(in the rows, 128 means zero)
Named moves come first, each a turn or a mirror and shown by rows before and after it. Which of them, in which order, take the first row of each pair that follows to the second? Write the first one first, as in the answered first pair.
M (before |-> after):
[148 157 111 152 104 112 101 138] |-> [136 170  91 129 119 147 129 113]
[140 146 120 154 102 115 140 113] |-> [136 149 114 148 106 125 147 106]
[142 119 179 140 116 111 129 132] |-> [127 131 155 113 134 151 162 103]
P (before |-> after):
[ 90 121 118  78 160 186 173  92] |-> [ 76 102  46 110 158 124 120 126]
[124 129  96 128 139 127 125 123] |-> [134 117 120 142 130 107 111 140]
[126 134 109 133 122 121 106 132] |-> [133 127 143 134 118 120 107 137]
[ 93 100 100 115 154 130 120 137] |-> [103  88 135 126 143 113 106 154]
H (before |-> after):
[123 119 178  96 132 163 151 115] |-> [105 101 154  86 149 159 150 121]
[127 100 101 116 123 138 128 137] |-> [133 102 102 125 117 128 117 142]
[116 175  93 127 137 146 124 101] |-> [114 170  87 126 138 140 121 106]
[140 154  60 133 116 119 118 113] |-> [149 163  72 140 108 116 115 113]
Now pairs of rows:
Between the rows of a pair lie two moves.
[143 196  81 134 114 149 134  85] |-> [166 157 151 171  87  90  89 140]	P, P
[148 156 117 159 135 137 149 106] |-> [149 154 112 166 135 126 142 112]	P, H
[169 178 181 161  98 121 126 134] |-> [141 197  75 147 123 135 135 108]	P, P
[126 141  72 166 117 103 115 123] |-> [155 147 143 176  94 103 117 125]	H, P
[139 154 136 141 121 138 108 101] |-> [141 146 146 145 119 131 102 110]	H, M
[135 121 100 128 121 112 130 123] |-> [137 130 101 125 120 119 136 116]	H, M
[100 103 125  86 136 159 192 130] |-> [103  70 122 125 120  89 136 181]	H, M
[141 112 172 127 127 136 133 143] |-> [129 101 158 111 138 143 139 144]	H, H
[128 144  92 104 126 171 160 108] |-> [122 104  74 135 117 103 109 160]	H, P
[ 84  91 123 125 115 160 122 167] |-> [ 91  91 132 133 111 151 116 173]	P, H
[150 135 167 147 101 120 106 158] |-> [140 149 164 112 119 171 147 124]	H, M
[ 96  66 197  75 175 168 174 127] |-> [ 65  54  67 103 183 101 121 157]	P, P
[ 87 135  91 100 157 159 145 105] |-> [133 122 205 131 120 128 120 135]	M, P
[172 177 133 148 114 126 119 121] |-> [154 172 132 117 136 165 150 102]	H, H
[145 174 149 122 135 181 166  83] |-> [165 156 202 146 113 148 141 113]	M, H
[129 138 152  98 113 134 167 108] |-> [110 136  81 106 123 110 148 115]	P, H
[125 164 105 101 135 169 158 101] |-> [122 142  63 137 123 105 104 144]	P, M
[141 191  90 135 124 128 133  97] |-> [132 182  73 133 130 120 128 104]	P, M
[ 95 111 155  93 131 121 111 181] |-> [ 88 126 136  73 143 152 137 154]	H, M
[152 135 165 148  99 111 113 144] |-> [143 136 177 117 115 151 147 120]	H, H
[141 105 116 129 120 107  68 180] |-> [145 140 149  82 132 195 137 121]	P, P
[142 117 190 154 100 119 139 155] |-> [146 132 188 158  95 124 144 147]	P, M
[115  95 160  97 153 151 141 124] |-> [101  86 129  98 159 140 131 132]	H, P
[135 155 174 112 136 179 136 122] |-> [ 97 135  80 108 163 158 120 133]	H, P
[115 122  76 118 138 137 132 112] |-> [131 131  78 144 120 109 108 123]	H, H
[141  89 150 146 120 102 104 160] |-> [149 124 174 118 123 162 151 114]	H, P
[120  81 175 137 140 117 137 139] |-> [100  84 134 115 160 143 158 121]	P, H
[124 154 127 119 132 142 161 104] |-> [106 135  96 118 144 128 150 115]	H, H
[125  92 191 120 132 133 119 127] |-> [132  96 183 139 123 112 101 137]	P, M
[ 94 112 126 174 150  97 115 155] |-> [101 135 168 144 158 159 164 115]	P, P
[147 129 174 123 129 154 145  96] |-> [151 120 137 164 115  91  96 134]	P, M
[154 182 171 140 130 177 166 108] |-> [151 198 136 143 132 174 162  99]	M, P
[116 129  41 150 139  91 106 161] |-> [167 128 197 163 104  96 111 172]	P, H
[145 149 143 130 109 130 126 127] |-> [134 154 106 132 114 128 121 123]	P, P
[152 149 116 158 113 118 107 142] |-> [151 168 122 137 118 156 135 116]	H, M
[ 99 129  85 130 171 127 113 105] |-> [128 111 187 142 148 116 105 126]	P, P
[146 164  99 140 145 143 150  93] |-> [142 138  81 160 140  96 115 127]	H, P
[127 133 146 115 133 159 152 115] |-> [117 113 100 142 131 107 111 145]	P, P
[ 98 130 147 118 149 172 172  83] |-> [128 115 206 160 115 115 129 123]	M, H
[129  84 157 128 127  91 108 166] |-> [121  90 173  91 144 146 153 135]	P, H
[126 107 170 128 121 115 125 160] |-> [120 131 156 102 136 158 162 126]	H, P
[156 206 115 114 106 166 142 103] |-> [161 170 111 156  89  87  81 159]	P, P
[122 102 153 119 124 110 127 153] |-> [108 123 115  99 139 143 151 124]	P, P
[130 141 122 138 171 122 153 127] |-> [138 138 151 144 162 114 147 133]	M, P
[155  92 139 133 100 111  94 130] |-> [130  97  76 113 120 128 109 114]	M, P
[138 127  84 118 114 105 103 124] |-> [133 132 110  89 127 151 140 101]	P, M
[140  97 177 134 125 112 117 144] |-> [130 110 163 105 145 159 153 112]	H, M
[130 125 154 114 142 145 155 128] |-> [132 116 131 143 132 102 117 156]	P, M
[122 114 151 117 124 143 155 124] |-> [107 112  97 121 133 130 146 128]	P, H
[128 190  76 118 125 181 169  81] |-> [148 182  56 177  96  95  97 128]	P, H
[170 149 161 111 115 163 132  89] |-> [171 114 179 134 108 112  94 131]	H, M
[152  92  90 170 123  86  94 156] |-> [151 115 147 109 144 188 177  95]	P, M
[112 111 140  92 171 161 157 132] |-> [113  87 136 124 159 104 113 171]	H, M
[132 119 213 138 113 112 135 144] |-> [ 91 128 130  91 152 167 179 105]	P, H
[ 98 153 145 160 121  94 139 106] |-> [ 88 151 125 155 124  98 140 103]	M, P
[132 121 106 147 121  94  98 150] |-> [128 153  97 115 133 157 145 105]	H, M
[157 175  94 139 121 120 110 118] |-> [165 176 112 140 114 118 108 118]	H, M
[135 150  88 146 111 109 108 131] |-> [141 140 111 149 107  97 100 144]	M, P
[163 133 189 151 122 161 142 100] |-> [158 105 199 156 120 138 123 124]	H, M
[125 151  58 141 131 133  93 118] |-> [155 142 134 169 102 106  71 142]	H, P
[189 206 146 176  84 130 111  94] |-> [166 210  72 168  99 133 113  85]	M, P
[147 161 132 140 122 143 127 112] |-> [151 146 146 150 117 124 112 128]	H, M
[154 119 168 146 108 139 144 136] |-> [159 123 154 161 102 122 130 142]	P, M
[138 135  73 164 109  87  94 132] |-> [130 154  51 145 121 118 118 104]	M, H
[165 143 166 192 104 106 109 139] |-> [148 175 132 149 130 173 162  86]	H, P
[141 120 162 108 132 179 160 102] |-> [143  80 169 142 123 111 107 157]	H, M
[ 62  79  71  94 156 127 122 152] |-> [109 111  96 161 105  68  70 179]	H, H
[147 109 142 169 116  93  67 129] |-> [160 152 177 139 117 163 122  78]	H, P
[125 107 119 145 120  95 109 158] |-> [110 102  95 131 132 105 116 151]	M, P
[100 116 115  61 170 161 147  89] |-> [114  73 138 109 148  73  79 157]	P, P
